How far apart are the two rows of each pair, measured in a hidden way? 0 means very close, and 30 very far. Two or three weighted sums of its numbers give each row a place; it is the straight-line distance between the places.
[ 0.2  0.2  0.8  0.8 -0.7  0.7  0.8 -0.3  0.2  0.5]
[ 0.3  0.2 -0.4 -2.4  1.1 -1.4 -0.5  0.3  0.2 -0.9] -> 20
[ 0.1 -0.1 -0.7  0.3  0.8  0.1 -0.8  0.  -0.6 -0.5]
[-0.3  0.4 -0.8 -0.1  0.5 -0.3 -0.2 -0.1  0.   0. ] -> 11
[-1.3 -0.1 -0.5  0.1  0.9  0.4  0.3 -0.2 -1.3 -0.9]
[-0.1  0.3 -0.1  0.1 -0.2 -0.4  0.4 -0.1  0.4  0.2] -> 9
[ 0.3 -0.4 -0.4 -0.1  0.4 -0.7 -1.   0.4 -0.6 -0.3]
[ 1.3  0.   0.2 -1.1 -0.1 -1.5 -0.7  0.6  1.1  0.4] -> 3
[ 1.8 -0.3  1.   0.1 -1.7 -1.2 -1.   0.7  2.   1.4]
[ 2.8 -0.3  0.7 -2.  -0.6 -1.9 -1.3  1.5  1.3  0.4] -> 13
[ 0.2 -0.4 -1.  -1.4  1.2 -1.  -0.8  0.3 -0.2 -1. ]
[ 0.5 -0.5 -0.2 -0.2  0.6 -0.7 -1.2  0.6 -0.6 -0.5] -> 6
[-0.6  0.4 -0.6 -0.5  0.5 -0.4 -0.2 -0.1  0.2 -0.1]
[ 0.2 -0.1 -1.  -1.7  1.4 -1.1 -1.3  0.2 -0.2 -0.8] -> 8
[ 1.   0.4  0.5  0.  -0.3 -0.8 -1.   0.7  0.5  0.7]
[-1.5 -0.1  0.   0.7 -0.1  2.1  2.  -0.5 -0.5 -0.1] -> 15
[-0.1  0.3 -0.5 -0.7  0.8 -0.5 -0.3 -0.2  0.1 -0.5]
[ 0.6  0.5  0.5  0.  -0.3 -0.6 -0.4  0.4  0.7  0.6] -> 8
[-0.5  0.1 -1.4 -0.9  1.4 -0.5 -1.1 -0.2  0.  -0.8]
[ 1.4  0.   0.4 -1.3 -0.5 -1.9 -1.1  0.5  1.2  0.3] -> 17
[ 0.1 -0.4 -1.1 -1.6  1.4 -1.1 -0.8  0.1 -0.2 -1.1]
[-0.1  0.6  0.   0.1 -0.2  0.   0.3 -0.1  0.3  0.6] -> 15
[ 0.4 -0.1  2.2  2.5 -2.2  2.8  2.  -0.3 -0.4  1.7]
[-1.7 -0.4 -0.9 -0.2  0.9  1.   1.  -0.4 -0.8 -0.9] -> 14
[ 0.5  0.6  1.   1.2 -1.1  0.6  0.4  0.2  0.5  1.2]
[-1.2 -0.1 -1.3 -0.1  0.9  0.3  0.4 -0.3 -0.4 -0.9] -> 21
[-0.2  0.2 -0.6 -0.9  1.1 -0.4 -0.5 -0.3  0.  -0.5]
[ 1.   0.   0.8 -0.7 -0.9 -0.9 -0.5  0.1  1.6  0.6] -> 2
[-0.6  0.6 -0.5 -0.3  0.4 -0.1  0.2 -0.2  0.2  0. ]
[ 0.   0.5  0.1 -0.7  0.3 -0.4 -0.3 -0.1  1.  -0.1] -> 6
[ 0.2  0.2  0.9  0.9 -0.7  0.9  0.9 -0.3  0.1  0.5]
[-0.2 -0.9  0.3  0.8 -0.6  0.5  0.6  0.1 -1.4 -0.3] -> 1
[ 0.1 -0.1  1.1  1.7 -1.4  1.9  1.5 -0.4 -0.3  1.1]
[ 0.1  0.4  0.4  1.1 -0.2  0.7  0.  -0.3  0.1  0.7] -> 3
[ 0.8  0.3  0.5 -0.1 -0.2 -0.8 -0.8  0.5  0.5  0.7]
[ 0.2  0.1 -0.3  0.2 -0.2 -0.4  0.3  0.   0.   0. ] -> 21
[-1.5  0.3  0.3  0.5 -0.2  1.5  1.9 -0.4 -0.8 -0.1]
[-0.8 -0.5  0.2 -1.2  0.5  0.6  0.3 -0.3  0.2 -1. ] -> 16
[-0.1  0.  -1.8 -0.8  1.2 -1.  -1.3 -0.1 -0.3 -0.5]
[ 0.4  0.3 -1.3 -0.8  0.8 -1.1 -1.3  0.1 -0.2 -0.1] -> 8
[ 1.4 -1.9  0.1 -0.2 -0.8 -0.7 -1.2  0.4  0.3 -0.4]
[ 0.8 -0.4 -1.8 -0.6  1.2 -1.3 -1.9  0.4 -0.7 -0.5] -> 9
[-0.2 -0.4 -0.1  0.9 -0.5  0.5  0.5 -0.4 -0.4  0.3]
[-0.1 -0.5 -0.2  0.7 -0.5  0.3  0.4 -0.4 -0.1  0.2] -> 5
[-1.1  0.3 -1.1 -2.   2.1 -0.7 -0.3 -0.1 -0.1 -1.8]
[ 0.2  0.3  0.   0.6 -0.1  0.2 -0.2 -0.2  0.1  0.4] -> 12
[ 1.   0.3  0.3 -0.2 -0.5 -0.8 -0.1  0.3  0.6  0.2]
[ 2.3  0.   0.6  0.3 -0.6 -1.5 -2.3  1.3  0.7  1.1] -> 5
[ 0.1  0.2 -0.1  0.1 -0.1 -0.4  0.1 -0.1  0.   0. ]
[-1.5 -0.1 -0.3 -0.1  0.9  1.1  1.2 -0.3 -0.7 -1. ] -> 3
[ 0.2  0.4  0.9  1.  -1.   0.8  1.2 -0.3  0.2  0.7]
[ 0.4  0.4 -0.1 -0.9  0.4 -0.7 -0.9  0.2  0.9 -0.2] -> 11
[ 1.4  0.1  0.9  0.3 -1.3 -0.9 -0.4  0.3  1.4  1.2]
[-1.   0.1 -0.2  0.3  0.4  0.5  0.4 -0.2 -0.9 -0.5] -> 6
[ 1.2  0.3  1.   0.3 -1.3 -0.8  0.   0.3  1.4  1.2]
[-1.4 -0.2 -0.3  0.5  0.5  0.7  1.  -0.3 -1.2 -0.8] -> 3
[-1.2  0.1  0.2  0.7  0.3  1.7  1.4 -0.6 -0.8 -0.3]
[-0.7 -0.3  0.5 -0.6  0.5  0.4  0.4 -0.3 -0.3 -1. ] -> 12
[-0.7 -0.4  0.1 -1.   0.7 -0.1  0.3 -0.2 -0.5 -1.2]
[-1.9  0.1 -0.2  0.1  0.4  1.9  2.  -0.4 -0.7 -0.7] -> 14
[-0.7  0.4 -0.5 -0.4  0.5 -0.3 -0.1 -0.2  0.1 -0.1]
[ 0.1 -0.1  0.6  1.3 -1.   1.3  1.1 -0.4 -0.2  0.7] -> 14
[ 0.   0.5  0.1  0.4 -0.4  0.   0.4 -0.2  0.3  0.4]
[ 0.1 -0.1  0.7  1.3 -1.1  1.2  1.1 -0.4 -0.2  0.8] -> 4
[-0.7  0.4 -0.6 -1.5  1.6 -0.6 -0.5  0.   0.2 -1.2]
[-1.8  0.2 -0.9  0.1  0.9  1.3  1.4 -0.5 -0.3 -0.9] -> 23
[ 2.2 -0.2  0.3 -1.7 -0.3 -1.6 -1.1  1.   0.8 -0.1]
[ 1.5  0.1  0.2 -1.1 -0.3 -1.8 -1.3  0.5  1.1  0.6] -> 14
[ 0.   0.3  0.2 -0.6 -0.1 -0.2  0.5  0.   0.7 -0.4]
[ 0.2 -0.3 -1.  -1.6  1.3 -1.1 -0.8  0.1 -0.1 -1. ] -> 3
[-0.3 -0.5  0.4 -0.7  0.2 -0.2  0.2 -0.1 -0.1 -0.8]
[-0.2  0.4 -0.2  0.1 -0.2 -0.1  0.5 -0.3  0.3  0.2] -> 11
[-0.6 -0.7 -0.5  0.1  0.1  0.  -0.1 -0.2 -0.4 -0.2]
[ 0.   0.1 -0.2  0.1 -0.2 -0.5  0.1 -0.1  0.4  0.3] -> 1
[ 0.4 -0.2 -0.3  0.   0.4 -0.5 -0.6  0.3 -0.5 -0.3]
[ 0.2  0.1 -0.1 -0.3  0.  -0.8 -0.6  0.2  0.1  0.1] -> 12
[ 0.5  0.7  1.1  0.8 -1.   0.   0.5  0.   0.7  0.8]
[ 1.5 -0.2  0.9 -0.1 -1.6 -1.3 -0.9  0.5  1.4  1.3] -> 5
[-0.9  0.4  0.2  0.6  0.1  0.5  0.4 -0.1 -0.6  0.2]
[-1.3  0.4 -0.8 -0.5  1.6  0.1 -0.2 -0.2 -1.1 -1.3] -> 12
[-0.3  0.  -1.  -1.9  1.4 -1.1 -0.8  0.2 -0.1 -1.3]
[-1.1 -0.1 -1.3 -0.1  0.8  0.3  0.4 -0.2 -0.3 -0.7] -> 23
[-0.1 -0.6  0.   0.8 -0.6  0.3  0.3 -0.2 -0.4  0.3]
[-0.1 -0.1  0.4  1.3 -0.9  1.2  1.1 -0.4 -0.2  0.7] -> 3
[ 0.   0.7  1.1  1.5 -1.2  1.2  1.4 -0.4  0.3  1.2]
[ 1.  -1.5  0.1 -0.2 -0.8 -0.6 -0.5  0.1  0.2 -0.2] -> 22
[-0.5  0.4 -0.6 -0.6  0.6 -0.6 -0.5 -0.2  0.2  0. ]
[-1.4  0.2 -0.2 -0.2  0.9  0.1 -0.2 -0.1 -0.7 -0.4] -> 11
[-0.5 -0.6 -0.6 -0.1  0.1 -0.1 -0.2 -0.2 -0.3 -0.3]
[-1.7  0.7 -1.3 -0.6  1.1  0.6  0.7 -0.4  0.1 -0.6] -> 3
[ 0.2  0.1  0.9  1.  -0.7  0.9  0.6 -0.3  0.   0.4]
[-0.3  0.4 -0.9 -0.3  0.6 -0.2 -0.3 -0.1  0.   0. ] -> 1
[-0.9 -0.7  0.2 -1.4  0.6  0.5  0.4 -0.4  0.4 -1.2]
[ 0.5 -0.6  0.7 -0.7 -0.7 -0.4  0.1  0.   0.9 -0.3] -> 6
[-1.5  0.9 -1.7 -0.7  1.6  0.3  0.3  0.  -0.5 -0.8]
[ 1.1  0.1  1.5  0.8 -1.1  0.4  0.2  0.   0.5  0.7] -> 9
[-0.2 -0.5 -0.3  0.7 -0.4  0.3  0.4 -0.5 -0.2  0.3]
[ 0.6  0.7  0.8  0.4 -0.8 -0.3  0.1  0.2  0.6  0.8] -> 16
[ 0.1  0.3  0.5  0.6 -0.6  0.2  0.7 -0.2  0.2  0.5]
[ 0.8  0.6  0.2 -0.8 -0.1 -1.  -0.8  0.6  1.1  0.5] -> 8
[ 0.8  0.5  0.6  0.2 -0.5 -0.5 -0.5  0.4  0.7  0.8]
[-1.6  0.1  0.   0.2  0.7  2.1  1.7 -0.4 -0.5 -0.9] -> 16
[ 0.2  0.3  0.5  0.7 -0.6  0.2  0.7 -0.2  0.3  0.4]
[ 1.8 -1.   0.1 -0.3 -0.8 -1.5 -0.9  0.5  0.5  0. ] -> 15
[-1.7  0.4  0.4  0.6 -0.1  1.7  2.1 -0.4 -0.9 -0.2]
[-0.2 -0.6  0.4  0.7 -0.6  0.5  0.7  0.  -1.1 -0.2] -> 9
[ 0.5  0.2  0.1  0.4  0.2 -0.1 -0.2  0.  -0.2  0. ]
[ 0.3  0.  -0.6  0.1  0.  -0.5 -0.2 -0.1 -0.2 -0.2] -> 6
[-0.4 -0.1 -2.1 -0.8  1.4 -0.8 -1.4 -0.1 -0.3 -0.8]
[-0.8  0.5 -0.5 -1.7  1.7 -0.5 -0.5  0.   0.3 -1.3] -> 22
[ 1.3  0.2 -0.1 -1.1  0.2 -1.3 -1.1  0.5  0.5  0. ]
[-0.3  0.1 -1.  -1.9  1.3 -1.1 -0.9  0.1  0.1 -1.3] -> 4
[-1.2  0.1  0.   0.4  0.5  0.9  1.  -0.2 -1.  -0.6]
[ 0.5 -0.6 -0.4 -0.3  0.8 -0.7 -1.2  0.7 -0.8 -0.4] -> 5
[-0.7 -0.5  0.1 -0.9  0.6 -0.1  0.3 -0.2 -0.5 -1.2]
[-0.1  0.2 -0.6 -0.1  0.  -0.5  0.1 -0.1  0.2  0.1] -> 15
[-1.6  0.6 -0.1  0.1  0.4  1.2  1.8 -0.4 -0.3 -0.6]
[ 0.6 -0.8 -0.5 -0.4  0.8 -0.8 -1.8  1.  -1.3 -0.7] -> 6
[-2.   0.4 -2.6 -1.1  2.3  0.1 -0.5 -0.2 -0.3 -1. ]
[ 1.2  0.2  0.7  0.2 -1.3 -0.8 -0.1  0.3  1.4  0.9] -> 4
[ 0.4  0.2 -1.1 -0.7  0.5 -1.2 -0.9  0.2 -0.1  0.2]
[ 0.2 -0.1 -0.9 -1.3  1.3 -1.1 -1.   0.  -0.1 -0.7] -> 6
[ 0.5  0.3  0.1  0.4  0.2 -0.3 -0.3  0.1 -0.3  0.1]
[-1.6  0.3 -1.1 -0.3  0.7  0.4  0.7 -0.7  0.1 -0.3] -> 2
[ 1.1  0.   1.9  0.7 -1.4  0.5  0.4  0.   0.9  0.9]
[ 1.7  0.2  0.2 -1.3 -0.5 -1.8 -1.4  0.8  1.2  0.4] -> 7
[ 0.9  0.2  2.   2.4 -1.5  1.7  0.9 -0.1 -0.4  1.1]
[ 1.7 -0.5  1.2  1.1 -1.9  0.  -0.2  0.4  0.4  1.2] -> 6
[-1.2 -0.1  0.   0.5  0.1  0.7  1.1 -0.2 -1.  -0.4]
[ 0.1  0.7  0.8  1.2 -0.4  0.8  0.7 -0.2 -0.3  0.4] -> 4
[-1.5 -0.3 -0.4  0.3  0.5  0.8  0.8 -0.3 -1.1 -0.6]
[ 0.  -0.3  0.   0.9 -0.7  0.6  0.6 -0.5 -0.2  0.5] -> 10
[ 0.2  0.2 -0.4 -2.6  1.2 -1.4 -0.6  0.5  0.2 -0.9]
[ 0.9 -0.3  0.7 -1.1 -0.9 -0.5  0.3  0.1  1.  -0.2] -> 20
[-0.9 -1.  -0.7 -0.2  1.   0.2  0.1  0.  -1.5 -1.5]
[ 0.1  0.3  0.5  0.6 -0.5  0.4  0.8 -0.3  0.2  0.3] -> 6
[ 0.2  0.2  0.9  0.8 -0.7  0.7  0.8 -0.3  0.1  0.5]
[ 1.3 -0.7  0.2 -0.1 -0.9 -1.1 -1.2  0.6  1.2  0.6] -> 15
[ 1.1  0.2  0.6  0.1 -0.4 -0.8 -1.1  0.8  0.7  0.8]
[ 1.  -1.4  0.  -0.4 -0.8 -0.6 -0.7  0.1  0.2 -0.3] -> 19
[ 0.3  0.2  1.1  0.9 -0.7  0.8  0.6 -0.3  0.1  0.4]
[-0.6 -0.3 -1.2 -0.9  1.1 -1.3 -1.4 -0.2 -0.6 -0.3] -> 16
[-0.8 -0.4  0.3 -1.1  0.5  0.6  0.3 -0.3  0.2 -1. ]
[ 0.4  0.5  2.   2.8 -1.5  2.6  1.6 -0.4 -0.3  1.4] -> 20
[ 0.8  0.   1.2  0.6 -0.8  0.4  0.1 -0.1  0.5  0.5]
[ 0.2 -0.1 -1.1 -1.3  1.4 -1.1 -1.3  0.  -0.1 -0.8] -> 5
[-1.7  0.1 -2.7 -0.8  2.1 -0.1 -0.8 -0.5 -0.4 -1. ]
[ 1.7 -0.2  0.8  0.1 -1.5 -1.1 -0.6  1.   1.6  1.4] -> 9
[ 0.1  0.1 -0.7  0.3  0.2 -0.3 -0.7 -0.3  0.   0.3]
[ 1.7 -0.7  1.   1.1 -1.9 -0.1 -0.1  0.2  0.4  1.2] -> 4
[ 0.3  1.   1.2  1.2 -1.1  0.5  0.7  0.2  0.5  1.2]
[-0.7  0.5 -0.6 -1.7  1.7 -0.6 -0.5  0.1  0.2 -1.1] -> 14
